M =
[[124 122 123 124 125 129 127 133 129 133 130 126 133 125 139]
 [124 125 130 127 125 129 123 129 129 133 128 126 129 125 124]
 [124 125 127 146 125 129 123 129 131 133 131 126 139 125 128]
 [124 125 130 128 125 129 127 129 129 121 130 126 129 125 132]
 [123 142 130 130 124 127 125 129 129 123 130 131 128 125 124]
 [124 125 130 127 125 129 127 129 129 133 130 126 129 125 128]
 [123 125 130 127 120 129 135 134 129 133 130 130 137 125 128]
 [135 142 123 158 137 125 127 129 153 133 130 126 129 125 149]
 [124 125 130 127 125 129 127 129 130 133 130 126 129 125 128]
 [124 125 130 127 125 127 127 129 129 133 130 126 129 122 128]
 [124 122 130 127 125 129 127 129 130 134 130 126 129 125 128]
 [124 122 130 127 125 125 127 129 127 133 130 126 129 125 128]
 [124 123 130 127 125 129 127 129 129 127 130 126 126 125 128]
 [124 125 130 124 120 129 135 129 129 121 128 126 126 122 128]
 [124 125 130 126 125 129 127 131 127 123 130 126 129 125 131]]
M[-15, 0]: 124
M[:, -12]: [124, 127, 146, 128, 130, 127, 127, 158, 127, 127, 127, 127, 127, 124, 126]
M[6]: [123, 125, 130, 127, 120, 129, 135, 134, 129, 133, 130, 130, 137, 125, 128]
M[13, -1]: 128
M[:, -2]: [125, 125, 125, 125, 125, 125, 125, 125, 125, 122, 125, 125, 125, 122, 125]
M[0]: [124, 122, 123, 124, 125, 129, 127, 133, 129, 133, 130, 126, 133, 125, 139]
M[-7, 11]: 126
M[-5, 14]: 128
M[:, -5]: [130, 128, 131, 130, 130, 130, 130, 130, 130, 130, 130, 130, 130, 128, 130]
M[10, 11]: 126
M[5]: [124, 125, 130, 127, 125, 129, 127, 129, 129, 133, 130, 126, 129, 125, 128]
M[8, -12]: 127
M[11, 12]: 129
M[:, -6]: [133, 133, 133, 121, 123, 133, 133, 133, 133, 133, 134, 133, 127, 121, 123]
M[7, 11]: 126
M[-10, -9]: 127
M[:, 5]: [129, 129, 129, 129, 127, 129, 129, 125, 129, 127, 129, 125, 129, 129, 129]
M[-2, 1]: 125
M[:, -7]: [129, 129, 131, 129, 129, 129, 129, 153, 130, 129, 130, 127, 129, 129, 127]
M[:, -13]: [123, 130, 127, 130, 130, 130, 130, 123, 130, 130, 130, 130, 130, 130, 130]
M[-4]: [124, 122, 130, 127, 125, 125, 127, 129, 127, 133, 130, 126, 129, 125, 128]
M[:, -3]: [133, 129, 139, 129, 128, 129, 137, 129, 129, 129, 129, 129, 126, 126, 129]
M[-12, 3]: 128
M[:, 4]: [125, 125, 125, 125, 124, 125, 120, 137, 125, 125, 125, 125, 125, 120, 125]
M[-11, -3]: 128
M[4, -13]: 130
M[5, 5]: 129
M[0, 10]: 130
M[4, 6]: 125
M[-11, -11]: 124
M[8, -2]: 125

X =
121  122  120  108  140  147  136  143  129  111  128  120
125  128  121  135  130  127  124  133  130  129  128  121
127  123  125  129  129  126  127  131  125  122  128  125
122  128  109  147  136  124  116  144  136  129  128  109
125  128  132  129  129  127  127  131  128  129  128  132
126  128  128  129  129  127  127  130  129  129  128  128
128  128  127  129  127  127  127  130  129  128  128  127
121  134  153  129  129  129  125  143  123  136  128  153
124  125  124  117  135  139  132  136  129  119  128  124
121  128  105  150  137  123  113  146  137  130  128  105
125  128  129  126  129  127  127  127  129  127  128  129
128  128  124  129  129  127  127  131  125  130  128  124
125  128  120  136  131  127  123  134  131  129  128  120
125  128  131  129  129  127  127  131  128  129  128  131
125  128  125  131  129  127  127  131  129  129  128  125
117  130  136  117  129  127  128  119  129  119  128  136
X[0][0]: 121
X[12][9]: 129
X[10][4]: 129
X[6][10]: 128
X[15][6]: 128
X[4]: [125, 128, 132, 129, 129, 127, 127, 131, 128, 129, 128, 132]
X[15][11]: 136
X[:, 5]: [147, 127, 126, 124, 127, 127, 127, 129, 139, 123, 127, 127, 127, 127, 127, 127]
X[2][3]: 129
X[9]: [121, 128, 105, 150, 137, 123, 113, 146, 137, 130, 128, 105]
X[3][1]: 128
X[10][11]: 129
X[8][2]: 124
X[5]: [126, 128, 128, 129, 129, 127, 127, 130, 129, 129, 128, 128]
X[:, 0]: [121, 125, 127, 122, 125, 126, 128, 121, 124, 121, 125, 128, 125, 125, 125, 117]
X[0][9]: 111
X[:, 3]: [108, 135, 129, 147, 129, 129, 129, 129, 117, 150, 126, 129, 136, 129, 131, 117]
X[13][6]: 127
X[3][11]: 109
X[11][1]: 128
X[14][1]: 128
X[6][2]: 127
X[2][1]: 123
X[0][2]: 120
X[1][4]: 130
X[15][5]: 127
X[8][5]: 139
X[10][2]: 129
X[14][5]: 127
X[3][0]: 122
X[1][8]: 130
X[6][1]: 128
X[:, 7]: [143, 133, 131, 144, 131, 130, 130, 143, 136, 146, 127, 131, 134, 131, 131, 119]

arr = [137 120 151 152 115 118]
arr[0] -> 137
arr[1] -> 120
arr[5] -> 118
arr[4] -> 115

grid =
131	127	131	133	137	123	126	124	118	114	121	134	140	131	145	107
123	139	137	123	118	141	130	129	142	148	133	119	115	132	110	143
grid[0][0]	131
grid[:, 12]	[140, 115]
grid[0][1]	127
grid[1][13]	132
grid[:, 8]	[118, 142]
grid[:, 7]	[124, 129]
grid[:, 1]	[127, 139]
grid[0][6]	126
grid[1][3]	123
grid[0][15]	107
grid[1]	[123, 139, 137, 123, 118, 141, 130, 129, 142, 148, 133, 119, 115, 132, 110, 143]
